In the data rows, the value 500 means zero.
Here are some points:
Array([521, 485, 509, 330, 667, 592, 516, 384])
Array([531, 490, 547, 413, 566, 504, 580, 402])
Array([631, 632, 461, 424, 575, 488, 545, 545])
Array([572, 490, 286, 252, 572, 667, 571, 424])
Array([478, 477, 390, 364, 474, 488, 566, 382])
Array([437, 438, 671, 663, 482, 374, 480, 371])
Array([468, 471, 601, 534, 651, 424, 429, 396])
Array([572, 469, 217, 415, 371, 495, 680, 665])
Array([652, 657, 572, 477, 315, 554, 718, 726])
Array([515, 607, 189, 251, 218, 358, 525, 673])
Array([590, 498, 419, 480, 459, 463, 638, 568])
Array([444, 446, 734, 732, 656, 398, 477, 430])
Array([416, 607, 838, 825, 624, 639, 368, 380])
Array([565, 621, 092, 219, 245, 414, 498, 426])
Array([478, 471, 433, 462, 479, 533, 566, 465])
Array([462, 461, 472, 553, 561, 635, 451, 370])
Array([368, 433, 756, 764, 597, 475, 423, 324])
Array([382, 441, 740, 714, 410, 320, 474, 572])
Array([565, 589, 367, 444, 673, 561, 419, 476])
Array([444, 449, 218, 270, 387, 516, 475, 476])
Array([321, 490, 621, 841, 365, 452, 311, 297])
Array([503, 572, 271, 364, 637, 679, 288, 518])
Array([606, 487, 372, 358, 613, 456, 553, 511])
Array([426, 438, 429, 502, 559, 671, 357, 519])
Array([503, 514, 498, 348, 647, 469, 437, 378])
Array([470, 500, 604, 582, 614, 593, 363, 475])
Array([342, 431, 722, 654, 610, 334, 535, 499])
Array([394, 396, 661, 674, 444, 328, 505, 489])
Array([560, 565, 489, 411, 593, 626, 526, 426])
Array([623, 537, 209, 261, 349, 571, 488, 610])
Array([578, 568, 514, 388, 426, 547, 581, 453])
Array([403, 547, 656, 767, 607, 572, 360, 325])
Array([649, 619, 261, 238, 499, 737, 397, 560])
Array([705, 595, 190, 172, 419, 668, 563, 590])
Array([382, 486, 753, 755, 662, 543, 380, 364])
Array([340, 445, 711, 748, 675, 565, 357, 323])
Array([426, 437, 456, 488, 656, 527, 409, 426])
Array([421, 472, 634, 654, 337, 694, 470, 372])
Array([332, 326, 685, 771, 580, 596, 267, 318])
Array([444, 502, 566, 551, 626, 461, 391, 460])
Array([623, 530, 352, 333, 468, 542, 615, 610])
Array([541, 500, 646, 575, 551, 338, 577, 501])
Array([569, 432, 408, 587, 424, 289, 605, 695])
Array([693, 590, 329, 301, 546, 510, 430, 652])
Array([417, 563, 583, 789, 427, 539, 320, 342])
Array([609, 491, 221, 232, 399, 487, 534, 678])
Array([402, 512, 709, 618, 466, 312, 540, 593])
Array([340, 391, 587, 618, 470, 619, 295, 332])
Array([417, 421, 547, 554, 582, 518, 411, 367])
Array([321, 381, 534, 462, 599, 392, 453, 359])
Array([323, 434, 716, 692, 517, 318, 493, 544])
Array([396, 463, 583, 446, 553, 463, 564, 404])
Array([507, 431, 654, 590, 351, 293, 515, 607])
Array([580, 588, 443, 356, 378, 647, 576, 446])
Array([624, 614, 238, 275, 267, 716, 696, 588])
Array([477, 485, 461, 479, 488, 530, 555, 490])
Array([650, 594, 180, 199, 485, 700, 510, 656])
Array([536, 506, 714, 648, 481, 354, 643, 610])
Array([342, 359, 756, 758, 416, 549, 459, 291])
Array([702, 583, 241, 206, 376, 695, 543, 546])
Array([631, 644, 197, 225, 282, 492, 704, 676])
Array([607, 583, 249, 213, 611, 649, 368, 527])
Array([461, 494, 405, 459, 610, 579, 381, 392])
Array([680, 588, 180, 228, 253, 385, 706, 736])
Here are 40 more points, each followed by its number:
Array([338, 466, 810, 837, 573, 559, 422, 326]) 0
Array([676, 576, 245, 251, 635, 677, 430, 647]) 1
Array([671, 659, 247, 305, 299, 457, 704, 676]) 2
Array([382, 472, 692, 695, 708, 661, 318, 327]) 3
Array([419, 459, 681, 617, 542, 314, 529, 553]) 4
Array([629, 513, 211, 561, 281, 667, 687, 761]) 5
Array([668, 535, 476, 333, 639, 453, 625, 370]) 6
Array([405, 537, 784, 764, 457, 355, 593, 539]) 7
Array([427, 494, 455, 436, 597, 649, 427, 381]) 8
Array([644, 587, 424, 423, 517, 582, 531, 597]) 9
Array([503, 496, 573, 487, 462, 417, 549, 512]) 10
Array([578, 458, 417, 387, 584, 332, 613, 450]) 11
Array([374, 486, 664, 668, 588, 398, 540, 349]) 12
Array([518, 520, 607, 653, 594, 445, 527, 369]) 13
Array([686, 640, 411, 375, 295, 672, 748, 691]) 14
Array([449, 450, 637, 713, 721, 646, 398, 309]) 15
Array([538, 442, 366, 366, 493, 439, 556, 567]) 16
Array([541, 532, 359, 359, 511, 574, 613, 407]) 17
Array([713, 635, 234, 351, 440, 571, 325, 642]) 18
Array([550, 503, 420, 301, 655, 531, 471, 544]) 19
Array([687, 674, 134, 172, 275, 687, 676, 668]) 20
Array([500, 517, 649, 560, 480, 345, 616, 508]) 21
Array([494, 457, 577, 543, 509, 371, 566, 539]) 22
Array([568, 476, 566, 603, 393, 567, 654, 510]) 23
Array([643, 544, 581, 382, 529, 355, 681, 575]) 24
Array([655, 577, 213, 211, 532, 767, 381, 634]) 25
Array([310, 345, 732, 844, 732, 650, 423, 352]) 26
Array([574, 575, 526, 474, 458, 523, 546, 538]) 27
Array([596, 541, 502, 471, 476, 533, 493, 660]) 28
Array([513, 510, 518, 415, 549, 429, 568, 461]) 29
Array([713, 634, 303, 321, 420, 668, 621, 623]) 30
Array([594, 602, 449, 686, 400, 395, 562, 446]) 31
Array([476, 487, 570, 669, 541, 617, 329, 392]) 32
Array([424, 430, 374, 319, 624, 490, 487, 393]) 33
Array([405, 450, 714, 713, 495, 483, 496, 411]) 34
Array([343, 415, 729, 740, 602, 426, 566, 342]) 35
Array([392, 469, 733, 743, 447, 339, 533, 641]) 36
Array([499, 412, 495, 627, 456, 298, 582, 658]) 37
Array([499, 503, 487, 385, 600, 559, 483, 400]) 38
Array([568, 506, 398, 350, 716, 691, 328, 542]) 39
Which of these numbered points is nearest to each point below, ignoring the 2 directions in which the first points spread most? Its number follows each.
Array([384, 447, 231, 542, 247, 561, 593, 773]) > 5
Array([551, 475, 523, 600, 594, 502, 573, 492]) > 15
Array([563, 545, 543, 443, 494, 466, 620, 507]) > 21
Array([689, 599, 306, 266, 369, 752, 637, 633]) > 14
Array([674, 612, 732, 783, 336, 355, 698, 624]) > 30
Array([721, 631, 266, 231, 589, 740, 324, 623]) > 28
Array([608, 560, 586, 425, 622, 449, 538, 454]) > 24
Array([621, 595, 616, 445, 634, 451, 518, 442]) > 24
Array([446, 525, 490, 754, 590, 417, 335, 337]) > 31
Array([710, 592, 269, 287, 310, 586, 733, 607]) > 23
Array([560, 527, 713, 676, 553, 338, 580, 450]) > 13
Array([415, 430, 505, 371, 595, 400, 539, 399]) > 33
Array([456, 408, 387, 342, 575, 437, 524, 458]) > 33
Array([594, 547, 564, 499, 605, 668, 420, 583]) > 28
Array([663, 558, 296, 305, 380, 547, 640, 561]) > 34
Array([511, 540, 563, 545, 466, 450, 624, 400]) > 17
Array([329, 430, 690, 756, 615, 518, 336, 403]) > 36
Array([389, 397, 713, 698, 403, 318, 483, 593]) > 36
Array([384, 366, 718, 822, 743, 547, 587, 417]) > 26
Array([661, 573, 218, 222, 466, 674, 489, 608]) > 3
Array([551, 481, 417, 377, 674, 571, 241, 564]) > 39
Array([526, 490, 178, 297, 392, 758, 625, 540]) > 26
Array([514, 616, 532, 487, 307, 608, 565, 656]) > 20
Array([438, 519, 776, 803, 604, 589, 406, 350]) > 30
Array([498, 574, 581, 611, 770, 677, 246, 429]) > 1
Array([547, 440, 426, 382, 659, 385, 490, 470]) > 11
Array([453, 519, 448, 591, 439, 573, 294, 426]) > 32
Array([500, 422, 398, 355, 552, 468, 501, 510]) > 16
Array([545, 476, 469, 453, 496, 540, 322, 632]) > 25
Array([629, 513, 439, 428, 527, 401, 649, 528]) > 13
Array([530, 554, 431, 405, 559, 696, 383, 489]) > 3
Array([666, 572, 210, 204, 547, 759, 344, 632]) > 25
Array([522, 525, 553, 702, 486, 405, 589, 431]) > 13
Array([700, 696, 263, 356, 224, 402, 752, 775]) > 2
Array([554, 423, 269, 261, 628, 622, 363, 468]) > 16
Array([484, 513, 628, 678, 470, 404, 564, 499]) > 2
Array([546, 483, 639, 468, 613, 384, 630, 403]) > 6
Array([641, 572, 664, 640, 492, 356, 577, 615]) > 9
Array([601, 549, 446, 304, 552, 594, 507, 550]) > 10
Array([601, 544, 444, 381, 497, 468, 587, 501]) > 21
Array([502, 505, 580, 641, 389, 368, 552, 456]) > 2
Array([613, 601, 729, 726, 470, 504, 658, 580]) > 30
Array([594, 558, 152, 231, 313, 505, 699, 538]) > 17
Array([554, 456, 380, 574, 392, 392, 611, 625]) > 37
Array([731, 650, 239, 223, 648, 715, 296, 705]) > 1
Here are 40 other points, each followed by its number:
Array([467, 516, 270, 508, 528, 598, 397, 516]) 0
Array([652, 625, 415, 292, 554, 686, 633, 442]) 1
Array([600, 475, 389, 351, 656, 396, 481, 545]) 2
Array([478, 426, 541, 683, 694, 589, 517, 467]) 3
Array([449, 477, 517, 477, 597, 589, 530, 417]) 4
Array([313, 395, 731, 779, 647, 610, 389, 315]) 5
Array([377, 472, 460, 522, 414, 357, 537, 526]) 6
Array([272, 434, 559, 707, 664, 577, 317, 312]) 7
Array([274, 383, 846, 877, 340, 696, 369, 251]) 8
Array([482, 547, 356, 357, 601, 739, 339, 543]) 9
Array([372, 411, 647, 641, 399, 462, 471, 484]) 10
Array([418, 498, 507, 564, 628, 412, 467, 310]) 11
Array([471, 424, 306, 310, 534, 404, 651, 434]) 12
Array([737, 647, 235, 247, 494, 722, 517, 689]) 13
Array([582, 515, 306, 314, 579, 657, 484, 475]) 14
Array([423, 476, 591, 449, 521, 397, 575, 480]) 15
Array([492, 515, 260, 491, 615, 669, 386, 456]) 16
Array([566, 583, 447, 398, 605, 618, 459, 415]) 17
Array([350, 370, 758, 833, 614, 539, 503, 404]) 18
Array([481, 470, 557, 554, 522, 509, 509, 451]) 19
Array([441, 457, 708, 662, 489, 281, 497, 610]) 20
Array([410, 457, 699, 650, 414, 301, 502, 590]) 21
Array([635, 585, 417, 372, 504, 703, 450, 554]) 22
Array([607, 529, 412, 355, 555, 527, 476, 572]) 23
Array([574, 573, 407, 367, 444, 594, 457, 581]) 24
Array([512, 528, 599, 556, 645, 667, 393, 489]) 25
Array([500, 511, 538, 589, 353, 398, 457, 664]) 26
Array([645, 625, 511, 413, 274, 676, 680, 665]) 27
Array([688, 641, 280, 283, 256, 548, 721, 726]) 28
Array([656, 633, 192, 201, 353, 684, 588, 622]) 29
Array([635, 552, 456, 403, 451, 458, 566, 544]) 30
Array([572, 512, 574, 549, 364, 472, 623, 500]) 31
Array([576, 513, 307, 331, 254, 403, 634, 709]) 32
Array([332, 447, 625, 712, 511, 273, 511, 566]) 33
Array([457, 450, 306, 317, 561, 554, 347, 438]) 34
Array([412, 402, 688, 649, 402, 264, 443, 663]) 35
Array([420, 447, 647, 651, 551, 396, 589, 392]) 36
Array([350, 380, 645, 657, 488, 339, 467, 415]) 37
Array([545, 517, 363, 281, 560, 621, 541, 454]) 38
Array([384, 433, 679, 786, 362, 504, 386, 266]) 39
Which of these numbered points is nearest to each point below, ignoring the 2 directions in which the first points spread most? Its number follows each.
Array([600, 519, 401, 284, 688, 656, 403, 447]) > 23
Array([530, 544, 701, 754, 735, 696, 274, 568]) > 13
Array([469, 499, 538, 535, 484, 647, 451, 429]) > 29
Array([576, 607, 195, 351, 349, 388, 538, 403]) > 11
Array([667, 574, 147, 174, 306, 607, 533, 593]) > 32
Array([642, 590, 365, 406, 319, 578, 677, 670]) > 28
Array([461, 505, 402, 319, 707, 570, 324, 444]) > 20
Array([551, 564, 361, 384, 236, 567, 594, 644]) > 29
Array([559, 574, 400, 393, 577, 686, 377, 486]) > 24
Array([629, 567, 449, 395, 502, 514, 494, 542]) > 30
Array([354, 410, 534, 587, 690, 446, 414, 400]) > 33
Array([477, 444, 482, 481, 668, 407, 459, 363]) > 11
Array([488, 452, 435, 585, 445, 406, 541, 713]) > 16
Array([486, 420, 262, 354, 546, 409, 621, 407]) > 12
Array([491, 465, 298, 324, 367, 437, 610, 503]) > 37
Array([695, 642, 199, 259, 419, 783, 538, 624]) > 28
Array([484, 543, 512, 513, 506, 608, 349, 401]) > 24
Array([384, 531, 784, 819, 666, 489, 425, 350]) > 17
Array([578, 537, 530, 473, 499, 477, 517, 527]) > 30
Array([548, 537, 320, 294, 404, 447, 578, 573]) > 37
Array([397, 480, 712, 726, 371, 316, 520, 711]) > 9
Array([460, 480, 396, 544, 406, 401, 590, 552]) > 7
Array([330, 460, 630, 739, 632, 425, 438, 297]) > 11
Array([415, 410, 693, 609, 618, 549, 454, 338]) > 38
Array([641, 541, 190, 225, 339, 730, 557, 579]) > 29
Array([455, 471, 483, 426, 579, 576, 388, 478]) > 21
Array([359, 537, 771, 775, 592, 404, 502, 365]) > 17
Array([507, 480, 540, 459, 658, 490, 441, 471]) > 23
Array([569, 554, 284, 282, 676, 750, 299, 676]) > 9
Array([533, 505, 116, 237, 301, 736, 690, 584]) > 5
Array([421, 409, 425, 461, 399, 304, 436, 564]) > 34
Array([459, 469, 685, 701, 613, 462, 512, 458]) > 14
Array([451, 445, 584, 556, 461, 421, 476, 559]) > 21
Array([617, 590, 393, 568, 494, 437, 492, 454]) > 30
Array([421, 489, 627, 530, 507, 428, 443, 568]) > 21
Array([543, 465, 660, 581, 487, 320, 638, 497]) > 30
Array([513, 494, 231, 261, 444, 450, 493, 594]) > 34
Array([512, 512, 610, 646, 291, 241, 526, 755]) > 26
Array([189, 339, 947, 999, 116, 770, 219, 478]) > 8
Array([397, 433, 651, 610, 523, 394, 627, 339]) > 36
Array([502, 592, 310, 520, 683, 699, 229, 485]) > 0
Array([643, 598, 535, 455, 316, 399, 622, 723]) > 22
Array([433, 430, 547, 597, 697, 675, 287, 439]) > 9
Array([529, 531, 711, 619, 628, 509, 640, 425]) > 1
Array([432, 454, 457, 408, 427, 392, 597, 515]) > 37
